In the data rows, the value 128 means zero.
Some points:
tensor([130, 105, 153, 141, 112, 139, 155, 141, 109,  80, 116, 171, 162, 127, 116, 186,  77,  79, 110, 119,  94,  86,
        180, 168, 135, 160,  93,  74, 167, 143,  93, 156, 146, 163])
tensor([103, 185, 148, 173, 183, 122, 113, 128,  96, 151, 127,  89, 160, 112, 124, 150, 138, 133,  72, 161, 121, 124,
         79,  87,  54, 107, 133,  74, 173, 104, 115, 152,  95, 177])
tensor([125,  64, 148,  62, 125, 159,  91, 110, 127, 122, 140,  67, 133, 114, 152, 185, 125, 178, 154, 146, 147, 217,
        122, 146, 104, 165, 125, 131, 184, 143, 140, 147, 148, 137])
tensor([106, 137, 117, 102, 124, 113,  98, 134, 106, 144, 106, 149, 143,  90, 123, 154, 187, 143, 156, 100, 154, 104,
        120,  73, 213, 150, 146,  77, 116, 167, 143, 126, 142, 123])
tensor([149, 122, 141,  93, 109, 138,  90, 100,  91, 101,  65, 102, 160, 112, 139,  69, 136, 125, 117, 187, 111, 151,
        160, 131, 177, 102, 113, 136, 167, 118, 119,  87,  66,  63])
tensor([ 85, 117, 132, 159, 133, 181, 130, 120,  97, 107, 155, 112, 123, 144, 149, 119, 122, 155,  95,  74, 106, 150,
        118, 141, 112,  94, 178, 150,  62,  76, 157, 103, 122, 133])
tensor([187, 107, 105, 165, 117, 121, 110,  77, 147, 152, 138, 182, 166, 195, 141, 179, 142, 139, 111,  82,  85, 151,
        138, 159, 115,  97, 133,  94, 146, 130, 134,  92,  81, 122])
tensor([ 88, 168, 138, 123, 113,  60, 108, 105, 122,  98, 181, 101, 115, 161, 124, 164, 151, 152, 177,  73, 119, 122,
        135, 160, 152, 117, 167, 120, 205, 117, 144, 157, 141, 102])
tensor([113, 114,  64, 128, 138,  82,  94, 190,  94, 124,  76,  77,  91, 115, 111, 113, 127, 164, 102,  94,  54, 100,
        177, 173, 112, 166, 137, 132,  93, 139, 136, 144,  71, 122])
tensor([ 89, 126, 157, 142, 152, 160, 148, 178, 140, 122, 117, 169, 159, 100, 126,  99, 173, 149, 168, 136,  90, 144,
         82, 200, 132, 131, 181, 157, 139, 107,  41, 118, 130, 131])
tensor([140, 125,  76, 123, 198, 151, 128, 110, 167, 101, 176, 149, 110, 113, 145, 100, 138, 198, 156, 162,  76, 119,
        158,  76, 134, 142,  72,  87, 116,  76,  93, 166, 148,  83])
tensor([150, 118, 134,  66,  75, 194, 170, 176, 151, 161, 118, 108, 138, 138,  70, 136, 127,  87, 163,  83, 107, 100,
        111,  98,  86, 162, 117, 121, 143,  75, 156, 141,  83, 109])
tensor([ 58, 137,  79,  85, 104, 142, 114,  97, 196, 132, 143, 101, 140, 104, 145, 133, 104, 128,  45, 140, 135,  87,
         83, 161, 150, 117,  90, 109, 120, 145, 136, 101, 113, 113])
tensor([189, 154, 143, 147, 141, 145, 173, 126, 143,  94, 114, 113,  83, 122, 123, 149, 107, 177, 135, 143, 160,  81,
        117,  93, 117, 154, 137, 204, 136, 157, 143, 101,  60, 172])
tensor([124, 135, 175,  91, 158, 140,  86, 127, 171, 124, 142, 113, 166,  62, 181, 185, 127,  75, 136, 125, 122, 119,
        201, 101, 148, 118, 156, 172, 130, 108, 133,  99, 133, 178])
tensor([169, 165,  87,  98, 135, 126,  89,  99, 131, 126, 129, 154, 119, 106, 100,  96, 111, 110,  92,  82, 190,  94,
        112, 145,  99, 170, 157, 112, 167,  98,  83,  74, 178, 114])
tensor([105, 111, 120, 211,  86, 130, 186,  96, 137, 165,  86, 154,  85,  57, 139, 135, 131, 139, 130, 140, 172, 127,
        118, 147, 170, 129, 134, 134, 185,  63, 143, 158, 109, 109])
tensor([111, 142,  89, 127, 162, 104, 120, 101, 127, 121,  95, 159, 184, 186,  43, 136, 113, 139, 167, 153, 113, 165,
        152, 110, 118, 112, 112, 154, 143, 114, 114, 101, 165, 152])
tensor([131,  79, 115, 129,  68, 105, 112, 122, 163, 100, 139, 117, 151, 122, 103, 178, 104, 103, 136, 152, 147, 116,
        113, 121, 132,  66, 134, 115,  64, 154,  74, 176, 128, 107])
tensor([194, 160, 133, 175, 120, 129, 129, 144, 162, 110, 207, 115, 112, 101, 152,  90, 128, 109, 143, 146, 128, 139,
        148, 177, 132, 140, 130, 114, 112, 166, 134,  98, 102, 113])
tensor([162, 122, 192,  89, 128,  96,  70, 171, 144, 208,  75, 191,  62, 146, 154, 125, 119, 160, 118, 151, 138, 118,
        127, 161,  99,  52,  94, 126, 118,  94, 128, 145, 149, 140])
tensor([ 63, 171, 133, 176, 121, 132, 158, 130, 134, 142, 130,  82,  89, 138, 118, 116,  87, 104, 175, 107, 177, 155,
        190, 157, 104, 110,  62, 111, 120, 114, 128, 107, 129, 116])
tensor([ 94, 109, 153, 130, 144,  83, 169, 143, 135,  31,  76, 142, 120, 171, 169, 129, 144, 131,  93, 128, 120,  93,
         96, 100, 120, 124,  87, 122, 146, 144, 155,  99, 146, 119])
tensor([181,  98, 155, 136, 162, 142, 150, 114,  98, 143, 131, 107, 123,  96, 103,  61,  81, 119,  80,  80, 135, 142,
        108, 116, 154,  82, 134,  96, 138, 195, 144, 180, 151, 119])
tensor([ 75, 102, 106, 128, 101, 138,  83, 114,  52, 156, 174, 204, 134, 130, 125, 101, 140,  89, 142, 113, 149, 125,
        146,  83, 127,  99, 111, 154, 124, 129, 136, 129,  72, 164])
tensor([154,  88, 176,  77, 128,  24, 194, 133, 118, 133, 168, 108, 166, 120, 148,  77, 130, 148, 107, 109, 160, 127,
        149, 123, 108, 132, 144, 125,  93,  64, 145, 138, 106, 142])
tensor([115, 147, 153, 118, 102, 161, 135, 161,  86, 130, 203, 176, 109, 130,  78, 124,  93, 195,  94, 182,  91, 101,
        136, 125, 132, 125, 144, 140, 133, 127, 187, 109, 166, 124])
tensor([149, 184, 139, 132, 101, 147,  82, 113, 134,  64,  90, 119, 159, 145, 153, 104,  74, 127, 173, 132, 152, 110,
        121, 120, 124, 113, 178, 115,  82,  96, 144, 188, 143,  98])
tensor([123, 124, 100, 151, 162,  84, 112, 182, 128, 148, 145, 125, 118, 118, 160, 146,  70,  73, 160, 128,  75, 123,
         69,  96, 127, 118, 133, 178, 166, 146, 160, 116, 134,  72])
tensor([152, 111, 104, 120, 163, 117, 163,  16,  91, 144, 111, 117,  87,  95, 111, 160, 160,  85, 119, 172,  76,  92,
        132, 159, 118, 133, 150, 169,  98, 119, 159, 146, 173, 149])
tensor([145, 142, 115, 143, 181, 136, 113, 181, 169, 134, 105, 131, 103, 156,  89, 160, 112, 113,  76, 113, 146, 193,
        151, 103, 220, 105, 155, 128, 114,  90, 148, 123, 132, 152])
tensor([118,  96, 151, 142, 109, 127,  97, 130, 160, 123, 164,  81, 128, 185,  61,  98, 207,  85,  93, 195, 138, 119,
        135, 125, 151, 120, 161, 129, 143, 137, 104, 139, 120, 117])
tensor([108, 130, 168, 169,  73, 119, 131, 132, 174, 143,  98, 142, 142,  64, 106, 124, 164, 179, 126, 114, 113, 150,
        161,  76,  48, 124, 160, 121, 107, 194, 136,  87, 158, 109])
tensor([163, 196, 122, 121,  79, 177, 150, 141, 116, 134, 119,  93, 146, 153, 164, 121, 210, 136, 144, 109, 105, 110,
         95, 163, 147, 111,  72, 131, 111, 135, 157, 152, 160, 159])
tensor([101, 146, 132,  82, 137, 163, 158, 122,  92, 139, 131, 136,  76, 180, 181, 170, 131, 116, 128, 186, 160, 117,
        155, 105, 110, 148, 193,  83, 116, 166,  81, 141,  93,  98])
tensor([149, 131,  58, 116, 140, 116, 191, 171,  85, 154, 141, 114, 179, 110, 137, 147, 130, 143, 173, 166, 180, 138,
        114, 163, 124,  94, 139,  89, 110, 151, 142,  66, 154, 128])
tensor([128, 114,  91, 140,  73, 113, 157, 125, 172, 154, 114, 115, 106, 169, 183,  51,  82, 125, 149, 130,  87, 135,
        126,  92, 154, 146, 161, 120, 155, 143,  99, 131, 161, 234])
tensor([147,  93, 126, 157, 123, 126,  57, 138, 108,  79, 132, 148,  99, 107,  98, 133, 136, 111, 173, 152, 168, 144,
         68, 144, 109, 175,  86,  90,  98, 126, 166, 121, 105, 187])
tensor([117, 176, 183,  92, 150, 107, 136,  70, 142, 166, 131, 125, 116, 128,  88, 140, 102, 135, 165, 105, 102, 151,
         71, 120, 168, 163,  91, 127,  76, 154,  92,  97,  85, 132])
tensor([162, 119, 138, 171,  92, 111, 118, 155,  64, 138, 141,  91, 128, 147, 153, 153, 127, 115,  84, 118, 138, 141,
        120,  83, 138, 180,  77, 180, 109,  94,  62, 108, 189,  99])
tensor([114, 120, 143, 127, 140, 132, 149, 104, 140, 138, 106, 157, 115, 134, 154, 103, 148,  59, 118, 121, 109, 192,
        128, 122, 106, 189, 148, 118, 106, 129, 174, 138, 164,  87])
tensor([111, 140, 118, 147, 145, 127, 135, 130, 158, 186, 128, 158, 208, 160, 138, 106, 118, 140,  96, 153, 191, 126,
        146, 170, 129, 194, 112, 179, 121, 173, 151, 210, 106, 109])
tensor([112,  44, 142, 148, 204, 174, 120, 129, 123, 141, 114, 103, 128, 169, 141,  91, 140, 151, 169,  83, 150,  51,
        140, 141, 119, 110, 107, 146, 138, 151, 115,  94, 151, 122])
tensor([144, 158,  82,  80, 120, 139, 159, 149, 133,  70, 136, 165,  91, 103, 112, 138, 157, 112, 109,  83, 146, 185,
        122, 118, 104,  85,  93, 187, 138, 160,  91, 173, 125, 137])
These points spread out most along one direction. Where along it does each point below lie, from 0 to 99? 50 is the average, and the first point above lies past it. One standard deviation of the points above along it is 16.
tensor([149, 184, 139, 132, 101, 147,  82, 113, 134,  64,  90, 119, 159, 145, 153, 104,  74, 127, 173, 132, 152, 110,
        121, 120, 124, 113, 178, 115,  82,  96, 144, 188, 143,  98]) 57
tensor([ 94, 109, 153, 130, 144,  83, 169, 143, 135,  31,  76, 142, 120, 171, 169, 129, 144, 131,  93, 128, 120,  93,
         96, 100, 120, 124,  87, 122, 146, 144, 155,  99, 146, 119]) 38
tensor([154,  88, 176,  77, 128,  24, 194, 133, 118, 133, 168, 108, 166, 120, 148,  77, 130, 148, 107, 109, 160, 127,
        149, 123, 108, 132, 144, 125,  93,  64, 145, 138, 106, 142]) 27
tensor([111, 142,  89, 127, 162, 104, 120, 101, 127, 121,  95, 159, 184, 186,  43, 136, 113, 139, 167, 153, 113, 165,
        152, 110, 118, 112, 112, 154, 143, 114, 114, 101, 165, 152]) 72
tensor([114, 120, 143, 127, 140, 132, 149, 104, 140, 138, 106, 157, 115, 134, 154, 103, 148,  59, 118, 121, 109, 192,
        128, 122, 106, 189, 148, 118, 106, 129, 174, 138, 164,  87]) 50
tensor([162, 119, 138, 171,  92, 111, 118, 155,  64, 138, 141,  91, 128, 147, 153, 153, 127, 115,  84, 118, 138, 141,
        120,  83, 138, 180,  77, 180, 109,  94,  62, 108, 189,  99]) 41
tensor([187, 107, 105, 165, 117, 121, 110,  77, 147, 152, 138, 182, 166, 195, 141, 179, 142, 139, 111,  82,  85, 151,
        138, 159, 115,  97, 133,  94, 146, 130, 134,  92,  81, 122]) 62
tensor([123, 124, 100, 151, 162,  84, 112, 182, 128, 148, 145, 125, 118, 118, 160, 146,  70,  73, 160, 128,  75, 123,
         69,  96, 127, 118, 133, 178, 166, 146, 160, 116, 134,  72]) 40
tensor([144, 158,  82,  80, 120, 139, 159, 149, 133,  70, 136, 165,  91, 103, 112, 138, 157, 112, 109,  83, 146, 185,
        122, 118, 104,  85,  93, 187, 138, 160,  91, 173, 125, 137]) 52
tensor([106, 137, 117, 102, 124, 113,  98, 134, 106, 144, 106, 149, 143,  90, 123, 154, 187, 143, 156, 100, 154, 104,
        120,  73, 213, 150, 146,  77, 116, 167, 143, 126, 142, 123]) 75
tensor([128, 114,  91, 140,  73, 113, 157, 125, 172, 154, 114, 115, 106, 169, 183,  51,  82, 125, 149, 130,  87, 135,
        126,  92, 154, 146, 161, 120, 155, 143,  99, 131, 161, 234]) 29
tensor([162, 122, 192,  89, 128,  96,  70, 171, 144, 208,  75, 191,  62, 146, 154, 125, 119, 160, 118, 151, 138, 118,
        127, 161,  99,  52,  94, 126, 118,  94, 128, 145, 149, 140]) 37
